One vector is turned by the same rotation once a step. Each row is the vector after some number of steps, and that number follows the row.
The counts run from 0 to 593.
-.24; -.38; .08; .60; .10; .11; .08; .19; .13; .21; .06; .14; -.41; -.19; .49; .03; -.31; .04; -.02; .03; .24; .06; .32; .06; .22; -.27; -.06; .02; -.02; -.05; .11; -.09; .20; -.38; .32; -.21; .19; .06; .13; -.27; -.13; -.07; .38
505
-.15; -.36; -.07; .00; -.22; .12; .33; .23; .24; .11; -.41; -.23; .15; -.31; -.17; -.06; .02; -.21; -.07; -.11; .11; .07; .46; -.31; .29; -.03; -.03; .25; -.09; .02; .10; -.04; -.18; -.45; -.01; -.03; -.17; -.11; -.20; .00; -.04; .22; .08
502
-.05; .00; .37; -.13; -.16; .06; .25; .43; -.13; .13; .01; .31; -.32; -.03; .31; .01; .18; .29; .06; -.08; .48; -.16; .48; .13; .19; .35; .14; -.01; -.03; -.12; .10; .04; .15; -.16; -.08; -.10; .18; .03; .34; -.08; -.03; .09; -.09
71
-.31; -.09; -.08; .40; -.24; -.34; .01; -.01; -.29; .00; .05; -.12; -.25; -.15; .27; -.11; .09; .03; -.09; .11; -.14; -.10; .00; .12; -.52; .15; .34; .21; -.20; .22; -.05; .36; -.20; -.08; .18; .21; -.03; .30; .02; .18; -.22; -.32; .35
172
.04; -.06; .25; -.34; -.17; -.39; -.18; .20; -.04; .07; .12; .06; -.29; .31; -.04; .20; -.04; -.01; -.36; .30; .03; .34; -.16; .08; .12; -.11; .26; .00; -.02; -.07; .11; -.05; .24; .15; .41; -.17; .23; .11; .30; -.34; -.23; -.20; -.40
280
.01; .08; -.06; -.12; .33; .02; .40; -.01; -.20; -.19; .29; .40; -.40; .20; .46; -.01; -.01; .27; .25; .01; .12; -.05; -.04; .11; -.08; .17; .56; .01; -.09; .00; .14; .10; -.10; -.20; .30; .34; -.12; .02; .26; .14; -.06; .04; .16
454
.11; .21; -.34; .53; -.14; -.47; .30; .26; -.21; .06; .05; -.26; -.06; -.24; -.28; -.19; -.30; -.16; .12; -.15; .36; -.01; .15; -.11; -.11; .25; .15; .10; -.16; .32; -.41; -.25; .19; -.13; -.14; -.16; .14; .02; .13; .25; .17; .23; -.09
361
-.08; -.37; .05; .15; -.28; -.03; .53; .05; .30; .17; .01; .39; -.18; .06; .22; .03; .02; .01; .30; -.23; .04; .02; -.09; -.41; .31; -.41; .22; -.07; .04; -.07; .46; -.04; -.25; -.20; .34; -.10; -.14; -.21; -.10; .04; -.21; .06; .29
390
-.10; .31; -.06; -.52; -.01; -.19; .15; .20; .01; -.08; -.07; .11; -.12; -.03; .36; .01; .35; -.27; -.39; .16; .00; .15; -.47; .24; -.23; .21; -.08; .00; -.09; .08; .23; .27; .23; .12; .50; .11; -.12; -.04; .10; .27; -.09; .09; -.15
496
-.08; -.40; .07; .33; .04; -.16; -.15; -.36; -.14; -.05; .10; .02; -.43; -.03; .10; -.10; .02; .12; -.01; .17; -.11; .00; .22; -.10; .22; .11; .67; .06; -.02; .31; -.05; .02; -.38; .03; -.21; .21; .15; .26; .26; -.08; -.09; -.24; .01
95
.05; -.26; .02; -.39; -.39; -.03; -.06; -.07; -.08; .00; -.39; .17; .23; -.10; -.40; .03; .23; .06; -.09; -.17; -.25; .27; .06; -.05; -.12; -.24; .04; .29; .42; -.33; .15; -.16; -.08; .09; -.21; .04; -.30; -.37; .30; .22; .10; .34; -.20
27
.06; .11; .14; -.25; -.01; -.31; .10; -.15; -.40; -.06; .00; -.12; -.01; -.17; -.08; -.09; .27; .35; -.22; .13; -.17; .52; .30; -.12; .02; .18; .49; .34; -.24; -.32; .01; .14; -.19; -.04; .24; .13; .03; .08; .08; .28; -.15; .09; -.24
527
.11; -.11; .07; -.19; -.07; .31; .01; -.04; .37; -.26; .01; .02; -.18; .21; .19; -.19; -.64; -.30; .00; .06; -.07; -.26; -.02; .45; .10; .14; .10; .02; .21; .06; -.01; .13; -.21; -.38; .05; .22; .19; .13; -.16; -.22; -.21; -.13; .34
200
-.06; .01; -.21; .58; .13; .17; -.09; .22; -.07; .05; .14; -.18; -.25; .28; .41; -.14; -.63; -.05; .06; -.08; .25; -.13; .27; .19; -.11; .14; .06; -.02; -.04; -.09; -.09; .20; .17; -.27; -.08; .10; .18; .38; -.36; -.15; .02; -.01; .22
83
-.01; .01; .04; -.24; -.27; -.15; -.07; -.03; -.48; .19; .13; .12; -.60; .26; .27; .24; .36; .10; -.13; .42; .34; .07; -.30; -.04; -.12; .14; .04; -.19; .24; .11; .16; .01; .20; .06; -.17; -.26; .17; .37; .19; -.12; .04; -.08; .10
214
.01; -.17; -.32; .30; -.13; .04; .42; .23; .14; .16; -.17; .13; .14; .04; .00; .05; .25; -.18; .31; -.46; .19; -.17; -.09; -.68; -.05; -.25; -.07; -.06; -.27; .15; -.03; -.04; .06; -.07; .04; .04; -.35; -.33; -.46; .28; .00; .21; .22
541
-.20; -.03; -.09; .40; -.15; -.20; .32; -.06; .21; -.32; .21; .22; -.22; -.37; .00; -.19; .10; .12; .08; .21; .06; -.16; -.16; -.09; .10; .33; .13; -.19; -.07; .33; -.02; -.15; -.19; -.03; .29; -.05; -.02; .14; .34; -.07; -.41; -.30; .39
250
.00; .23; -.26; -.27; .15; .41; -.02; -.26; -.08; .00; -.15; -.07; .02; .36; -.19; .16; -.19; -.26; -.18; .18; -.18; .29; -.25; -.03; -.13; -.08; -.31; -.10; .21; -.31; .25; .11; .39; .08; -.13; .24; -.15; -.01; -.45; .14; .10; .56; -.04
267
.20; .24; -.05; -.32; -.22; -.04; -.34; -.31; -.10; -.14; .08; -.25; .19; .03; -.05; -.03; .20; -.20; -.23; .06; -.30; .24; -.57; .23; -.46; .03; -.14; .04; .25; .04; -.11; .20; .00; .30; .29; .01; .05; -.07; -.05; .34; -.17; -.04; -.07
561
.03; -.19; -.13; -.57; .15; .32; .07; .05; .00; -.24; .07; -.03; .09; .19; .06; -.09; -.15; -.33; -.16; -.15; -.05; -.19; -.27; .56; .04; -.11; -.07; .19; .44; .11; .11; .16; -.03; -.36; .06; .09; -.22; -.39; -.06; -.03; .31; .05; .09
382
.04; .05; -.07; .04; .13; .37; -.25; -.65; .04; -.01; -.07; -.20; -.04; -.13; -.05; .05; .07; -.10; -.23; .43; -.45; .18; -.38; -.32; .14; -.11; -.22; -.12; .27; .07; .30; -.25; -.21; .32; -.20; .07; -.05; .02; .05; -.18; -.33; .01; .08
483
.07; .29; -.16; .47; -.11; -.12; -.18; -.10; -.21; .13; -.15; -.14; .08; .10; -.24; -.04; -.08; -.06; -.02; -.02; -.03; .32; .19; -.59; -.11; .00; .20; -.10; -.31; -.12; -.20; .14; .13; .47; -.37; .14; .16; .15; -.37; .12; -.15; .20; -.25
515
.01; .00; .29; .52; -.21; -.23; .02; .41; .27; .09; .00; .32; -.05; -.06; .48; -.11; .31; -.16; .04; -.41; .30; -.01; .23; -.02; -.12; .10; .03; .06; -.28; -.14; -.30; .15; .17; .20; .34; -.14; .13; -.17; .20; .26; -.06; .04; -.04
465
-.18; -.48; .02; .14; -.05; -.11; -.21; .10; .29; -.21; -.32; -.07; .57; -.05; -.27; -.16; .25; -.01; -.33; -.35; -.22; .17; .11; .16; -.03; -.33; .24; .28; .03; -.01; .07; .13; -.29; .03; .38; .12; -.28; -.36; .20; -.25; -.14; -.12; -.27
347
.24; -.16; -.17; .21; -.03; -.05; -.36; -.53; -.04; .13; -.26; -.44; .20; .10; -.20; .11; .18; -.07; .04; -.08; -.31; .32; -.13; -.34; -.32; -.42; .16; .17; -.17; -.09; -.11; .09; -.43; .11; -.03; .12; -.14; -.05; -.35; .24; -.17; -.10; -.02
54
.19; .33; -.41; -.16; .19; .16; -.13; -.27; -.49; .21; -.08; -.29; .16; .08; -.34; .17; .41; -.07; -.17; .07; .10; .33; -.24; -.53; -.20; -.03; -.08; .01; -.20; .04; -.06; -.08; .20; .40; -.31; .18; -.22; -.02; -.20; .22; .23; .08; -.09
333
-.38; -.29; -.08; -.07; -.04; .18; .22; -.01; -.14; .06; .17; .33; -.35; -.07; .08; .09; .21; .21; .08; .36; .06; .12; -.32; .06; .33; -.21; -.06; -.06; .34; .21; .40; -.01; .12; -.23; .30; -.15; -.14; .04; .32; -.19; .05; .01; .48
571
.13; .46; .10; .18; -.08; -.02; -.22; .02; .10; .21; -.05; -.04; -.29; .11; .31; .12; -.19; -.19; -.32; .21; .29; -.13; .00; -.20; -.23; .39; -.22; -.41; -.26; -.06; .06; -.03; .26; .41; -.16; .08; .35; .35; .00; -.18; -.44; -.20; -.06
9
-.09; -.38; .05; .13; .04; .14; -.37; -.06; .14; -.21; -.15; -.11; .23; .34; -.13; -.30; .11; -.45; -.26; -.32; -.09; .09; -.01; -.18; .21; .01; .14; .16; -.04; .09; -.14; .17; -.24; .11; -.40; .18; -.29; -.31; -.27; -.01; .40; .26; -.29
309
-.08; .00; -.10; -.24; -.20; -.14; .40; .57; -.33; .05; .03; .04; .39; -.04; -.13; -.02; .01; .16; -.09; -.23; .32; .13; .26; .19; .08; .10; .19; .32; .13; -.31; .12; .25; .34; -.45; .31; -.20; -.14; -.17; .16; .13; .24; .30; -.19
500
.20; -.31; .16; .40; -.09; -.02; .04; .37; -.01; .08; .07; .14; -.28; .25; .05; .01; -.29; .26; .30; -.26; .60; -.24; .39; -.30; .26; -.01; .18; -.21; -.06; -.03; -.01; -.21; .10; -.13; -.38; -.21; .11; .06; .06; -.41; -.02; -.22; .25
6
-.13; -.14; -.21; -.13; .23; .23; -.01; -.45; .17; -.05; .01; -.04; -.21; -.29; .19; .17; .05; .06; -.21; .44; -.33; -.08; -.29; .24; -.09; .01; .08; .05; .07; .26; .65; .12; -.54; -.17; .42; .21; -.18; .03; .20; -.11; -.35; -.30; .22
22
-.04; .22; -.41; -.30; -.24; .01; .32; .08; -.13; -.10; -.17; -.13; .10; -.44; -.39; -.03; .18; -.31; -.06; .04; -.14; .16; -.37; .04; -.14; .22; -.50; .09; .40; .34; .03; -.22; .18; -.02; -.13; -.09; -.06; -.13; .18; .42; .06; .35; .09
178
-.09; .04; -.50; -.03; .60; .11; -.09; .23; .10; .04; .18; .02; .03; .17; -.03; .09; -.15; -.22; -.13; -.08; .26; .09; -.16; .04; -.02; -.09; -.12; -.08; -.20; .33; -.24; -.25; .50; .08; .29; .15; -.25; -.32; .23; -.25; .23; .07; -.07
153
-.06; -.36; .08; -.31; -.30; .06; -.02; .19; -.10; .01; -.01; .35; -.20; -.06; .32; .09; .16; .30; .11; .00; .13; -.47; .15; .45; -.12; -.02; .17; .10; .48; -.05; .37; .12; -.12; -.34; .07; -.04; -.16; -.01; .42; -.23; -.19; -.19; .44
532
.12; .13; -.06; .24; -.18; -.28; .24; .05; -.14; -.40; .13; -.03; .12; -.23; -.11; -.13; -.10; .21; .09; -.20; .14; -.15; .03; .16; -.12; .55; .59; .02; -.21; .17; .04; .17; -.34; -.08; .12; .15; .04; -.05; .25; .19; -.12; -.23; -.10
133
.41; .15; .12; -.02; -.16; .11; -.59; -.27; -.22; .25; .01; -.43; .19; .03; -.08; .05; -.36; -.01; -.24; -.09; -.05; .36; .08; .26; .06; .06; -.16; .05; .35; -.44; -.06; -.06; .23; .10; -.23; -.13; .43; .15; .07; -.06; .09; .07; -.13
51
.25; .26; -.10; .12; .20; -.06; -.42; -.59; -.27; .14; .02; -.15; -.04; -.13; .07; .19; .07; -.09; -.30; .20; -.28; .23; -.52; .00; -.02; .20; .08; -.20; .15; -.09; .28; -.07; -.06; .48; -.16; .11; .25; -.03; .31; .10; -.02; -.02; -.28
484
.20; -.54; -.03; -.05; -.27; -.31; .16; -.11; .07; -.08; -.05; .11; -.03; -.02; -.30; -.06; -.04; .29; .27; -.18; -.09; .12; .17; -.33; .16; -.46; .41; .29; .18; -.01; -.17; -.20; -.27; -.30; .14; -.15; -.02; -.17; .06; .09; -.07; -.13; .20
208
